In the data rows, 500 means zero.
Some points, one per row:
[527 348 343 427 478 453 417 526 486 498 524 704 520 607 391 500 386 513
 542]
[285 447 438 593 506 474 514 420 413 584 521 316 874 506 472 445 710 619
 562]
[546 485 478 434 467 518 509 575 411 416 399 622 436 462 304 562 537 568
 513]
[615 573 461 413 522 555 627 637 413 381 532 599 158 433 430 448 271 367
 506]
[386 449 370 425 368 428 485 409 205 315 413 634 802 532 328 379 608 579
 547]
[463 593 581 615 537 395 579 683 727 707 500 366 627 469 501 552 493 513
 491]
[451 550 561 522 622 570 537 508 279 254 543 647 063 362 493 635 488 344
 351]
[594 815 849 664 666 478 432 495 999 502 628 000 000 535 999 550 562 638
 664]
[552 327 406 373 446 393 360 408 370 549 525 734 356 541 368 515 430 538
 487]
[646 570 534 382 398 324 448 397 379 444 580 608 649 518 425 663 534 572
 533]
[483 379 421 503 430 509 428 510 298 470 545 848 739 733 515 539 419 463
 493]
[431 433 560 413 538 449 410 358 392 508 558 691 469 646 458 495 258 256
 231]
[491 731 744 660 551 419 311 474 798 504 513 186 285 540 734 447 331 251
 372]
[505 504 576 632 665 596 567 620 469 525 435 555 498 403 318 413 400 441
 470]
[295 325 508 586 422 443 505 610 367 472 439 659 729 596 448 506 633 525
 413]
[611 734 999 862 647 856 325 387 999 707 851 000 000 687 999 272 414 621
 670]
[461 508 454 475 456 422 436 462 790 828 768 448 625 597 660 509 533 474
 560]
[570 634 437 559 455 441 465 477 535 629 615 546 721 443 364 511 485 489
 587]
[469 454 405 554 564 581 546 596 638 668 569 449 655 444 415 507 543 496
 496]
[456 707 645 551 689 217 422 421 916 450 335 000 000 265 850 705 793 582
 535]
[547 490 457 487 554 563 567 451 366 506 591 594 586 486 345 489 479 518
 487]
[418 536 412 368 334 457 404 500 450 600 562 631 637 389 415 459 404 321
 372]
[655 793 613 549 519 476 517 556 636 497 566 305 280 349 536 628 611 592
 640]
[554 495 494 468 499 523 519 533 417 418 443 561 368 423 434 578 429 409
 469]
[579 700 732 703 602 497 598 606 472 527 544 628 651 469 436 607 659 490
 533]
[675 668 604 553 531 463 516 484 424 536 511 600 746 509 339 431 395 469
 529]
[539 419 451 431 549 567 550 543 426 470 514 643 521 476 386 551 465 478
 441]
16 more points follow, each with its number after it:
[403 424 377 412 467 453 428 407 549 549 589 401 466 466 491 594 519 460
 434] 0
[475 397 419 394 479 462 559 590 373 427 374 620 408 534 423 594 473 504
 510] 1
[394 493 442 443 476 387 535 623 671 658 671 517 552 489 520 561 518 312
 437] 2
[370 999 505 677 704 547 598 408 336 953 232 382 999 221 753 893 922 645
 684] 3
[429 506 527 535 530 489 474 523 485 514 548 581 481 311 303 476 367 383
 370] 4
[599 829 689 492 626 462 598 542 753 373 502 076 000 313 777 590 716 530
 589] 5
[492 505 485 443 576 603 609 475 352 413 511 603 418 476 442 601 527 451
 442] 6
[545 386 442 421 525 559 582 566 380 302 325 547 437 503 477 694 638 555
 439] 7
[379 374 440 494 537 534 555 509 394 541 502 667 595 549 376 530 481 394
 351] 8
[362 318 470 563 508 540 590 544 298 340 353 526 638 436 312 385 546 518
 444] 9
[458 448 720 791 581 915 429 405 999 999 774 000 150 835 999 003 397 560
 678] 10
[654 623 359 363 373 444 481 537 425 450 385 560 512 416 306 444 390 392
 558] 11
[660 652 486 479 557 638 581 539 379 442 407 507 526 564 550 717 540 580
 651] 12
[600 498 538 507 559 491 584 563 435 381 376 574 336 532 470 657 559 572
 594] 13
[400 274 353 392 489 577 574 524 381 310 388 540 448 405 329 421 375 436
 398] 14
[472 338 360 424 375 496 484 548 411 487 523 719 541 499 363 445 427 438
 421] 15
Which of these numbered points is nearest to each point below by angle, seen from the average point of the first points? Its number follows each.
[448 397 508 541 602 562 540 512 425 476 492 591 529 531 403 576 359 381
 298] > 8
[431 651 799 830 343 853 414 384 999 948 961 000 697 809 999 089 501 676
 727] > 10
[617 428 432 382 443 477 446 503 359 460 513 731 471 538 395 603 475 613
 566] > 1
[522 584 450 472 492 529 582 597 711 694 699 481 478 547 634 636 564 521
 560] > 2
[444 476 445 412 449 419 491 508 562 695 553 430 596 429 410 553 486 445
 373] > 2
[437 315 378 371 542 569 637 632 451 433 447 726 398 458 386 505 420 396
 307] > 14
[632 486 561 419 535 503 538 545 405 392 276 582 265 560 449 578 448 532
 468] > 13
[614 580 433 450 415 372 506 497 382 452 490 556 675 509 332 427 522 588
 667] > 11
Here are 16 other points, each followed by its number:
[624 630 528 523 510 580 664 642 422 484 457 608 610 513 396 512 394 443
 537] 0
[583 408 391 388 509 543 629 529 440 383 470 639 582 511 377 622 583 611
 541] 1
[572 291 337 377 398 533 513 507 291 341 387 660 619 592 424 416 456 651
 623] 2
[343 506 473 512 368 412 495 495 436 557 565 482 999 458 397 408 556 458
 346] 3
[479 417 469 435 292 366 367 446 246 398 485 642 556 454 314 412 520 532
 491] 4
[395 386 367 516 551 563 475 442 386 545 652 822 761 525 344 448 414 371
 369] 5
[379 411 548 665 616 501 448 374 213 313 317 443 625 364 321 428 634 636
 517] 6
[519 476 599 573 714 642 605 494 316 424 511 746 467 511 353 567 483 463
 408] 7
[421 320 469 468 604 589 586 570 385 344 364 659 470 542 353 542 466 458
 345] 8
[625 465 492 394 459 523 526 533 373 443 505 792 488 517 364 563 442 543
 456] 9
[558 467 476 484 482 496 416 454 378 345 374 615 314 489 376 559 517 616
 497] 10
[589 569 444 506 616 566 542 502 507 589 433 380 536 539 486 632 577 539
 566] 11
[466 530 448 593 356 535 542 498 698 710 599 264 999 683 586 335 601 604
 628] 12
[396 333 358 342 343 357 430 541 400 516 523 648 585 694 549 657 554 513
 464] 13
[761 502 462 429 585 533 531 483 378 408 504 741 414 493 307 393 380 630
 755] 14
[435 521 387 515 496 404 503 483 365 472 469 586 715 554 375 448 527 443
 523] 15
Which of these numbered points is nearest to each point below by angle, seen from the average point of the first points? Its number follows each.
[397 590 427 451 406 470 512 458 314 483 651 548 324 464 637 660 367 361
 456] > 13
[409 303 327 358 505 501 437 414 325 460 576 731 509 433 300 370 313 353
 353] > 5
[401 539 395 484 491 536 542 380 196 440 421 596 837 503 394 329 527 421
 566] > 15
[624 582 378 481 466 545 458 465 363 376 426 606 616 536 387 606 623 548
 624] > 1
[550 480 505 420 498 481 600 539 475 573 667 700 674 536 487 590 526 428
 454] > 5
[524 338 267 361 358 441 398 556 422 473 474 687 598 496 399 479 428 434
 482] > 2
[346 620 556 556 562 305 485 384 351 509 340 350 721 292 415 529 753 531
 471] > 6
[632 525 411 454 509 561 550 560 465 531 559 655 498 516 393 481 370 442
 576] > 14
